One vector is turned by the same rotation once a step. Each row is the vector after some number of steps, and that number follows the row.
The counts run from 0 to 389.
[118 163  92 142 161 156 133 102 117 131 132 103  99 147 116  89 121 127
 120 151 102 120 118 144 186 133 169  87 154 120 137 109 110 160  93  86
 159 130 176 112 161 135 144 116 139 126 111 106 106 150 108 104 159 136
 132 167 190 140 119 103 178]	230
[110 145 101 172 133 166 131 142 121 127 143 130  73 123 140 133 108  86
 127 148 113 120 173 145 169 139 178 102 153 125 122 144  73  97 115 105
 137 147 170 146 146 118 112 104 126  82  82 126 116 120 119  78 136 137
 111 138 171 130  83 142 173]	262
[122 150 104 110 115 144 144 121 103 125 157 146 113 147  91  67 129 129
 122 150  83 157 109 129 147 130 117  88 188 144 103 143  97 119 109 107
 128 143 189 168 157 147 121 133 156 101 144 100  84 160 105  78 114 151
 138 128 164 113 113 101 149]	58
[ 99 123 128 113 112 127 137 105 102 111 145 162 110 107 112  93 129 142
 127 127  78 175 117 114 124 140 103  94 138 127 123 154 125 123 109 129
 128 149 211 182 134 180 176 127 175 102 147  96 107 189 128 128 103 112
 133 143 139 118 100 116 159]	350
[103 133  76 122 116 150 143 124  90 132 137 139  92 127 102 114 140 126
 123 134 108 169 119 149 136 155 118  91 144 140 112 198  95 113  84 122
 117 164 166 165 177 165 125 129 175 140 116 121  78 120 122 101 125 114
 162  93 148 116  80 131 132]	312
[133 126 113 139 137 139 134 115 128 146 156 153  94 109 143 179 113 116
 146 135 102 159 149 129 167 129 128 137 117 149 140 162 101 106 127 117
 169 144 187 173 179 157 169 116 125 117 120  90 134 127 131  94 158 125
  89 148 130 122  74 164 198]	300
[101 137  76 126 120 147 145 123  90 138 144 144  93 129 103 121 138 123
 124 140 109 161 122 148 140 154 117  90 142 136 111 196  95 112  83 118
 121 163 173 163 181 166 130 130 172 141 117 119  79 116 122 100 126 110
 153  94 154 123  79 137 132]	311
[116 157 110 106 172 113 141 115 129  94 147 135 108 144 118  88 106 160
 112 134  73 126 151  99 119 137 161  70 116 116 132 167  93 131  94 110
 138 158 191 151 157 157 176 124 145 135 118 108 108 175 136 114 132 115
 155 149 168 119 132 111 167]	98
[121 151  99 109 120 145 139 114 107 143 153 150 107 155  84  88 131 133
 127 146  96 139 106 128 161 146 117  82 192 135 107 128  93 130 100  92
 137 144 194 155 164 150 126 125 150 108 132  98  89 154 100  71 124 150
 118 144 165 124 101 116 156]	55
[150 147  99 121 153 133 143  93 124 154 165 146 139 111 110  73 129 157
 141 152  84 165  98 120 157 126 103 102 135 135 117 139 142 128 119 108
 172 139 193 158 177 174 159 142 150 132 154  78 110 160 121 105 140 147
 116 149 144 117 121 127 171]	200
[141 121 119 145 129 136 133 119 133 144 151 150  86 107 151 174 113 111
 145 121 105 171 151 130 167 124 133 146 123 154 141 160  93 101 137 126
 173 143 178 175 171 145 159 112 118 111 112  92 144 129 133  94 151 133
  89 153 116 111  81 158 201]	298
[108 124 142 119 110 119 138 104 101 125 165 166 108 121 108 101 135 135
 125 130  77 183 122 123 128 127  98 108 147 138 112 147 109 119 115 133
 130 150 210 175 157 176 155 129 171 100 148  97 110 188 117 113 106 126
 124 145 130 109  85 102 154]	347
[108 134 107 139 144 113 137 115 103 132 152 125  72 140 120 117 137 122
 105 124 105 161 164 146 129 135 153  94 107 125 117 186  59 119  79 134
 128 184 161 127 190 149 115 120 165 139  90 140 104 135 126 108 136 111
 159 127 144 106  75 104 132]	133
[146 112  95 155 111 130 130  93 100 151 118 126  83  86 126  52 150 118
 126 115 114 217  98 150 151 140 120 111 131 121 118 155 114 117  96 164
 145 180 138 143 139 150 103 124 177 119 111 123 108 141 121 126 101 132
 158 138 108  96 103 113 138]	32
[128 150 136 176 133 135 128 100 127 135 156 121  80 136 137 105 115  89
 124 139 108 143 153 154 181 117 172 123 154 122 123  96  80 121 112 110
 153 147 178 113 156 123 112 107 140  87  98 121 132 161 100  97 124 153
 115 174 158 114  83  90 177]	85
[110 150 102 131 152 127 140 123 115  93 147  95 101 132 153 125 112 121
 107 157  65 167 149 146 144  99 167 116 107 156 141 186  96 129 108 113
 143 138 168 147 185 150 157 124 151 135 128 113  93 143 127 116 173 105
 179 114 169 116 105  96 162]	273
[121 150  91 126 166 119 139 115 117  98 131  96 105 125 147 107 115 135
 107 144  73 166 139 137 138 114 166 104  90 141 144 195 102 134  94 120
 148 150 159 141 180 156 164 127 152 154 119 113  97 138 136 129 168  99
 186 117 162 113 122 106 160]	276
[102 152 114 147 132 143 136 137 111  97 156 106  93 140 152 139 110  94
 112 159  74 159 162 158 158  98 170 124 131 161 131 166  79 116 121 106
 133 133 176 148 178 136 134 117 142 106 120 117  95 138 114  93 163 119
 153 117 176 118  86  96 164]	269
[127 121  98 126  87 163 123 102 100 135  97 122  55 137 109 104 141 115
 132  95 123 184  97 154 188 150 132 119 188 150 141 116  86 150 102 124
 156 135 152 149 143 120 132 108 140 121 104 102 119 143 109  94 130 146
 117 171 123 123 116 112 184]	187
[113 155 149 132 147 107 133 102 127 107 168 128 104 153 132 120 112 118
 111 144  71 146 159 127 152 101 161 114 135 137 131 125  82 131 111 102
 145 141 202 134 170 145 154 116 144 104 128 106 122 184 111 104 143 129
 132 168 167 111  93  79 175]	91
[103 123  81 124  99 150 139 125  89 115 119 130  80 117 115  98 139 117
 122 125 104 193 114 155 135 150 122 103 148 147 115 198  96 113  92 138
 118 159 153 169 158 154 125 128 180 135 115 123  83 126 122 112 115 116
 174  94 137 109 100 118 132]	315
[145 122  69 120 139 163 131 124 126 129 100 129  73 106 131 127 117 145
 145 102 120 159 128 124 164 159 141 111 129 145 150 171 106 127 118 127
 182 138 145 176 155 133 171 117 111 148  97  90 130 113 148  98 157 132
 113 152 119 129 139 170 206]	150
[142 133  91 151 134 165 139 148 132  96 115 122  66 100 144  64 101 114
 134 119 110 158 164 126 138 142 178 103 149 133 122 173  91  82 132 144
 149 149 140 174 119 108 121 118 124  98  84 118 128 131 141  89 107 156
 139 130 139 106 153 130 177]	110
[134 124 106 121  90 160 125 105 105 132 109 125  65 139 113 105 139 116
 134 102 114 190  99 155 187 135 129 128 192 160 140 112  91 150 118 122
 166 126 157 152 152 123 133 115 135 118 116  93 119 147 106  90 137 155
 112 169 125 119 123 105 190]	189
[120 137  72 123 134 163 139 120 102 138 141 120 120 105 129 125 127 131
 133 161  88 177  97 151 170 125 109 115 133 165 130 169 137 135 120 103
 160 124 175 170 186 172 163 135 149 135 151  88  86 120 124 105 174 116
 133 110 157 132 100 138 170]	19
[119 150  96 167 177 131 140 109 117 157 167 119 100 121 141 137 126 116
 122 158 108 135 161 154 158 129 159 103  87 118 124 170  96 119  89 107
 152 165 172 116 200 159 131 124 152 139  99 127 113 120 128 114 162 111
 133 133 169 124  68 127 156]	127
[143 132  98 163 130 168 134 146 135  96 120 117  71  93 160  78  99 104
 138 123 107 163 168 137 150 131 180 119 145 141 124 167  95  80 146 142
 156 140 141 174 126 106 126 116 122  91  84 116 135 128 139  89 115 157
 133 131 136 108 146 130 187]	112
[112 111  97 123  86 170 125 140 101 126 122 145  62 122 128 155 128 104
 134 112 106 178 135 144 168 142 122 125 166 167 137 154  80 117 134 127
 148 129 168 185 151 129 140 108 121  94 111  98 113 124 123  77 146 132
 100 140 127 127  91 145 185]	10
[137 148 126 157 177 116 135  87 126 145 170 119 128 112 138  72 125 134
 121 161  77 155 131 133 157 104 146 107  97 114 124 117 130 141 112 111
 167 151 190 117 173 168 151 129 156 116 134 104 124 178 122 128 148 131
 131 170 159 116 102  94 169]	379
[131 140 106 139 126 140 141 115 119  90 124 126 120  87 139  40 111 130
 128 147  72 185 104 124 133 124 138 103 143 133 124 158 144 108 127 133
 137 139 177 179 115 156 155 135 166  98 146  99 102 176 127 126 102 132
 168 126 150 104 146 110 161]	66
[110 140  89 130 143 142 140 117 111 152 161 154 107 122 120 166 123 127
 137 148 103 141 132 135 157 149 117 104 123 138 124 181 104 114 100 100
 148 150 194 164 192 175 160 126 145 136 122  99 104 118 124  99 155 109
 109 122 155 132  64 165 168]	305
[139 117  90 150 119 156 124  92 116 128  86 110  75  83 149  99 129 123
 145 105 118 208  88 154 177 143 137 136 131 142 157 150 140 141 112 144
 174 136 141 157 135 144 169 116 152 146 113  94 133 139 131 142 136 123
 141 155 111 119 136 136 197]	326
[151 134 126 139 162 107 138 113 141  96 142 137 105  90 150  57 101 141
 123 122  73 169 158  97 116 120 159 102 100 114 132 162 110  98 129 150
 156 164 170 167 120 143 159 125 138  99 116 106 137 179 146 123 109 136
 144 157 128  95 144 118 180]	247
[140 127 113 118  99 154 127 103 108 135 122 123  81 140 117 105 134 120
 134 113 101 193  97 152 184 124 123 135 187 168 135 112 100 147 128 118
 171 117 167 155 159 128 145 119 132 117 130  84 121 153 107  88 145 158
 109 169 127 116 122 101 194]	191
